In the rows, 128 means zero.
Named moves (each a turn or a mirror), then the moves between two rows, first move first; the first pair answered:
move dites:
[113  96 118 128 133 147 123  98] |-> [115  95 122 130 131 150 124  97]
[154 139 124 118 112 150 122 120] |-> [136 135 108  97 118 132 133 122]
[110 112 151  93 186 124 136 130] |-> [135 116 176 124 178 152 122 125]
[149 153 177 128 161 138 117 126] |-> [116 148 146  89 169 104 139 133]
move gulu:
[153 134 109 135 107 147 127 107] |-> [137 124 111 104 128 140 132  98]
[146 186 117 132 125 122 136 102] |-> [135 180 120 111 140 120 141  97]
[107  52  93 143  99 120 125 107] |-> [106  51  93 145  99 120 124 107]
[ 96 123 199 133 149 104 122 172] |-> [106 128 197 154 133 108 118 180]
move Timi:
[125 119 187 139 147 144 115 122] |-> [130 124 188 141 147 142 116 125]
[149 116 114 118 131 150 117 105] |-> [159 133 119 127 122 152 114 112]
[132 165 184 181 127 112 112 196] |-> [ 97 153 186 102 180  87 131 180]
move sipu:
[161 148 191 102 142 158 114  95] |-> [160 195 172 120 108 122 127 149]
[117  85 116 169 125 138 115 115] |-> [147 111 110 152 127 162 107  92]
[146 130  92 147  65 156 158 101] |-> [125 116  92 161  62 139 166 122]

(two moves a pair)
[153 123  91 115 120 154 122  98] |-> [115 106  89 147 106 110 135 151] : sipu then sipu
[121 140 189  57 210 138 120 120] |-> [160 206 182  75 176 140 114 144] : sipu then dites
[152 107 115 150 123 167 110  94] |-> [138 155 125 165 102 116 124 164] : Timi then sipu
[ 53 115 104  68 153 107 136 116] |-> [121 157 110 197  67 143 105 155] : Timi then Timi
[ 94  96  77 152 137 104 136 131] |-> [134  91 102 150 150 155 113  86] : sipu then dites
[158 186 120 132 109 132 123 133] |-> [110 135  92  83 140 109 142 111] : dites then Timi
[129 197 149 151 116 119 121 186] |-> [ 66 131 120  80 164  93 142 152] : dites then Timi
[104  80 145 153 149 171 113  89] |-> [ 68  78 101 118 149 129 138 104] : gulu then dites
[128 170 129 117 118  95 133 163] |-> [121 113 173 163 131 125 117 153] : sipu then dites
[125 174  86 122 104 109 151 155] |-> [105 119 128 184 107 120 141 170] : dites then sipu
[133 142 144 115 143 117 127 118] |-> [134 115 138 149 127 131 121 111] : Timi then Timi
[ 88  98 125 100 175 118 142 118] |-> [131 188 133 141 130 110 137 172] : gulu then Timi
[ 99 104 147 115 148 120 134 128] |-> [145 139 159 121 137 153 117 113] : dites then sipu
[129 126 125 183 116 108 138 160] |-> [110  75 131 155 152 126 136 116] : dites then sipu
[117 106 144 140 134 129 130 123] |-> [131 131 149 149 125 127 128 139] : gulu then Timi
[148 166 170  96 151 131 127 128] |-> [158 127 150 177 104 154 112 127] : Timi then gulu
[ 77  63 193 135 185 108 130 146] |-> [194 146 180 177 129 188  89 111] : sipu then gulu
[114 139 110  96 131 101 136 142] |-> [128 131 111 157 100 117 125 154] : sipu then gulu
[100 121 108 173  95 121 145 143] |-> [122 166 133 162  97 123 138 159] : Timi then dites
[158 117 151 113 131 183 101 108] |-> [155 138 100 150  77 153 110 147] : dites then gulu
[119  85 132 127 139 156 102 105] |-> [132 142  90  85 127 135 116 112] : sipu then dites
[138 134 148 153 122 122 129 144] |-> [109 113 122 129 132 103 141 138] : dites then Timi
[ 52 135  67 125 127  96 133 116] |-> [ 76 115 143 106 180 151 108  68] : dites then gulu
[130 125  80 129  92 129 134 125] |-> [107  98  86 118 111 120 139 120] : sipu then gulu
[104  80 108  66 145  91 160 105] |-> [162  84 183 120 148 165 119  82] : dites then gulu
[143 185 183  70 187 129 120 126] |-> [163 116 145 216 105 172  97 121] : Timi then gulu
[143 160 115 140 111 108 119 153] |-> [100 103 132 137 137 100 126 148] : sipu then gulu
[145 182 102  90 124 124 158 161] |-> [135 154 125  59 162 139 156 129] : dites then Timi
[154 173 111 130 128 123 126 139] |-> [140 165 110 103 145 113 132 132] : dites then gulu
[ 95 136 101 116 107 106 153 134] |-> [127 107 152 160 115 161 124 103] : sipu then dites
[ 62  34 103 128 147 111 138 107] |-> [103  31 154 167 150 162 112  89] : dites then gulu
[133 152 179 122 147 121 126 146] |-> [114 152 156 106 145  99 139 155] : gulu then dites
[128 113  88 167 104 123 136 136] |-> [113  83 102 137 137 133 137 105] : sipu then gulu
[101 101 113 124 137 110 134  99] |-> [154 142 127 148 118 143 115  95] : dites then sipu
[165 143 149 111 139 133 120 106] |-> [156 157 140 138 114 104 129 150] : gulu then sipu
[130 154 117  63 158 131 133 121] |-> [150 186 137 131 119 126 126 174] : dites then sipu
[178 119 114 196  89 131 120 152] |-> [123 119 123  57 172  86 152 133] : Timi then Timi
[114 126 121 113 139 121 134 132] |-> [127 128 145 124 142 141 123 125] : dites then gulu
[117  91 137 121 155 117 140 125] |-> [147 150 145 144 126 113 137 159] : gulu then Timi
[116  91 142 145 145 124 146 142] |-> [114  99 149 128 157 119 150 142] : Timi then gulu
[121  93 127 158 123 137 125 136] |-> [118 138 116 127 120 105 141 166] : Timi then dites
[128 146  56  81 115 114 142 108] |-> [114 135  53 131  90  97 146 145] : sipu then gulu
[164 141 139 162 134 154 117 145] |-> [130 145  90 141 121 111 141 166] : dites then gulu
[150 184 101 116 127 123 126 111] |-> [109 161 102 131 124  85 141 151] : gulu then sipu
[110  91 104 153 106 118 139 129] |-> [159 140 118 161  97 147 124 122] : sipu then Timi
[130 138 160 140 124 122 128 135] |-> [119 141 142 136 117 108 134 142] : dites then gulu
[133 111 135 149 152 140 117  78] |-> [134 123 107 181 117 126 121 101] : dites then gulu
[154 148 171 121 135 162 125 112] |-> [150 179 153 112 120 136 137 138] : Timi then sipu
[116 104 151 118 153 128 125 113] |-> [140 157 158 136 129 123 122 144] : gulu then Timi
[129  68  89 104  83 142 150  97] |-> [171 135  87 107  61 148 142 113] : sipu then Timi
[162  79 103 173 110 176 137  92] |-> [165 186 134  67 154 126 158 126] : Timi then Timi
[139 100 141 126 139 150 118 107] |-> [156 149 152 118 131 142 120 130] : Timi then Timi
[118 152 157 144 132  99 120 169] |-> [103 119 171 113 165 112 123 138] : gulu then sipu
[159 137 155 151 113 147 107 119] |-> [118 122 157  90 154 116 126 119] : sipu then gulu
[108  94 157 171 119  88 118 161] |-> [ 99  70 140 105 156 102 120 105] : sipu then dites
[110 123 140  93 166  92 133 148] |-> [151 104 121 108 153 152 109  86] : Timi then sipu
[114  83 126 180 108 119 122 149] |-> [119 151 123 142 108  87 134 181] : Timi then dites
[139 155 123 175 108 155 129 135] |-> [ 92 151 141 134 141 110 149 164] : Timi then sipu
[131  97 126 132 125 134 142 112] |-> [151 119 121 132 116 143 135 110] : gulu then sipu
[138 128 121 154 121 141 113 111] |-> [137 154 113 114 133 130 121 107] : gulu then sipu
[129 159 132 116 128 108 123 150] |-> [116 137 138  96 152 114 123 133] : dites then Timi
[143 139 132 167 108 150 124 165] |-> [133 152 154 143 129 136 130 179] : sipu then Timi
[ 89 115 150  99 157  91 136 134] |-> [118  75 137 142 140 145 114  85] : sipu then Timi
[153 124 111 170 108 167 117 124] |-> [136 105 136 114 158 169 120  94] : gulu then dites
[186 162 111 116  97 154 135 116] |-> [107 123 114  77 136  90 165 150] : sipu then gulu
[105 145 131 102 146 105 150 161] |-> [125  95 152 163 135 158 126 133] : Timi then dites
[115 104 157  80 158 120 123 133] |-> [138  98 158 166 111 138 110 156] : gulu then sipu
[142 106 108 111 140 165 125  81] |-> [118 141  90 146  98 104 143 163] : sipu then sipu
[144 157 137  70 180 108 113 116] |-> [149 110 150  98 183 140  99  87] : dites then Timi
[106 126 161  70 172 104 145 137] |-> [171 176 147 163  98 132 122 162] : sipu then gulu
[ 87 116 145 105 173 130 138  88] |-> [138 176 143 105 153 149 126  82] : sipu then dites
[143 138 188 178 114 154 118 146] |-> [144 170 179  87 154 146 128 119] : gulu then sipu
[126 141  77 113 138 143 131 106] |-> [133 158  80 122 128 141 127 116] : gulu then Timi
[139 145 136 114 127 109 140 163] |-> [130 113 130  90 147 124 140 124] : Timi then sipu
[ 94  92 142 114 152 117 132 120] |-> [163 146 130 152 111 156 111 112] : sipu then gulu
[120 112 158 113 141 147  98 132] |-> [128 155 142 118 116 127 104 160] : sipu then sipu
[129 161 113 152 100 138 110 139] |-> [138 174 142 127 122 142 111 133] : Timi then dites
[118  69 114 191 100 139 110 122] |-> [103 140 150  57 171  99 132 129] : Timi then gulu
[105  84  87 127 122 113 157  93] |-> [168 132 113 166 101 156 128  89] : dites then sipu
[110 117 120 184 103 154 108 131] |-> [ 88  92  97 126 134 148 119  98] : dites then sipu
[128 162 144 139 132  95 110 156] |-> [112 127 144  97 164 106 113 116] : Timi then sipu
[154 135 127 102 130 125 137 120] |-> [145 143 126 121 117 109 141 145] : dites then sipu
[122 121 119 139 114 124 128 129] |-> [129 117 135 139 123 135 124 122] : gulu then dites
[135 138 129  95 162 109 116 128] |-> [152 157 141 129 143 111 111 152] : dites then sipu
[108 116 104  65 149 122 138 110] |-> [142 185 106  98 109 112 132 154] : gulu then Timi
[160 115 141 165  91 158 117  85] |-> [139 157 156  69 141 121 136  93] : Timi then Timi
[111 143 122  53 151  68 174 141] |-> [ 98  61 142 180 111  87 158 166] : gulu then sipu
[177 202 143  95 140 134 110 139] |-> [ 81 114 133  92 165  74 142 169] : sipu then Timi
[104  88 160 149 142 105 142 129] |-> [ 98 103 138 146 126  85 149 146] : Timi then dites
[124 150 188 120 129 107 148 177] |-> [124 102 206 134 144 137 135 146] : Timi then dites
[104  86 166 119 169 122 133 128] |-> [137 134 143  78 168 136 129 102] : sipu then dites
[123  91  85 179 106 133 136  94] |-> [170 182 100 158  99 136 130 112] : sipu then Timi
[163 174 141 126 126 134 123  97] |-> [ 95 106 154 162 130  93 141 138] : sipu then sipu
[104 118 129  71 161 113 141 112] |-> [157 123 102 122 119 163 116  76] : Timi then sipu
[123 128  65  71 127 128 141  86] |-> [159 123 120  94 139 179 113  64] : dites then gulu
[109 108 143 144 121 111 137 156] |-> [142 113 156 156 122 149 119 129] : sipu then Timi
[131 191 147 108 138 107 133 152] |-> [ 95 107 172 111 175 122 130 125] : sipu then sipu
[146 117  94 121 118 135 137 111] |-> [156 143 102 108 120 127 138 121] : Timi then Timi
[109 108 146  91 154 127 129 104] |-> [158 168 147 113 129 142 117 115] : dites then sipu
[139 176  82 108 117 120 121 119] |-> [118 133  73  98 132 122 127  96] : gulu then Timi
[153 149 152 181  95 135 124 155] |-> [146 181 174 114 133 116 133 156] : Timi then dites
[150 150 121 134 113 155 131 112] |-> [132 150  96 122 106 133 143 121] : dites then gulu
[122  99 165 154 141 155 121 122] |-> [ 93 130 127  99 144 100 148 147] : Timi then dites
[ 98 160 121 103 127 104 151 143] |-> [ 88  92 123 152 118 130 143 126] : sipu then Timi
[149 134 144 182 107 144 113 144] |-> [ 91  83 109 107 146 114 137 115] : dites then sipu
[134 104 100 170  82 153 113 136] |-> [137 180 105 115  94 116 127 169] : Timi then dites
[142 133 119 175  80 115 125 172] |-> [ 98  55 143 132 139 119 132 132] : sipu then gulu
[135 135 128 114 127 122 134 130] |-> [135 114 123 132 120 129 129 123] : Timi then Timi
[ 83 144 160  80 180 102 144 136] |-> [ 90 170 112 141 111  81 148 180] : gulu then dites
[115 171 184 118 131  96 136 190] |-> [124 105 215 146 151 148 114 144] : Timi then dites
[106 103 104  96 142 113 130 111] |-> [161 149 156 137 128 151 106 123] : dites then Timi
[138 148 100 126 109 123 132 125] |-> [118 132 109 138 112 106 138 145] : sipu then Timi
[107 104  84 129 118 125 133 119] |-> [129 166  97 123 111 116 131 146] : Timi then Timi
[106 123  89 103 127 110 143 128] |-> [119 124  91  93 134 129 140 107] : sipu then sipu
[111 139 111 141 117 128 125 133] |-> [115 156 120 128 126 123 126 136] : dites then Timi
[106  64  61 124 118  93 134 168] |-> [ 98  75  74  82 147  86 140 161] : Timi then gulu
[149  75 177 204 157 158  75 114] |-> [122  94  96  60 195 126 105  61] : dites then sipu
[114 186  99 108  99  81 153 183] |-> [104 109 166 195 106 112 134 189] : dites then sipu
[128 170 160 178 110  99 129 193] |-> [ 96 129 177  72 192 106 137 130] : gulu then sipu
[111 100 152 149 154 122 152 137] |-> [121 113 134 104 168 133 155 107] : sipu then dites
[103  97 151 129 153 116 133 130] |-> [143 109 150 148 140 154 115 105] : Timi then sipu
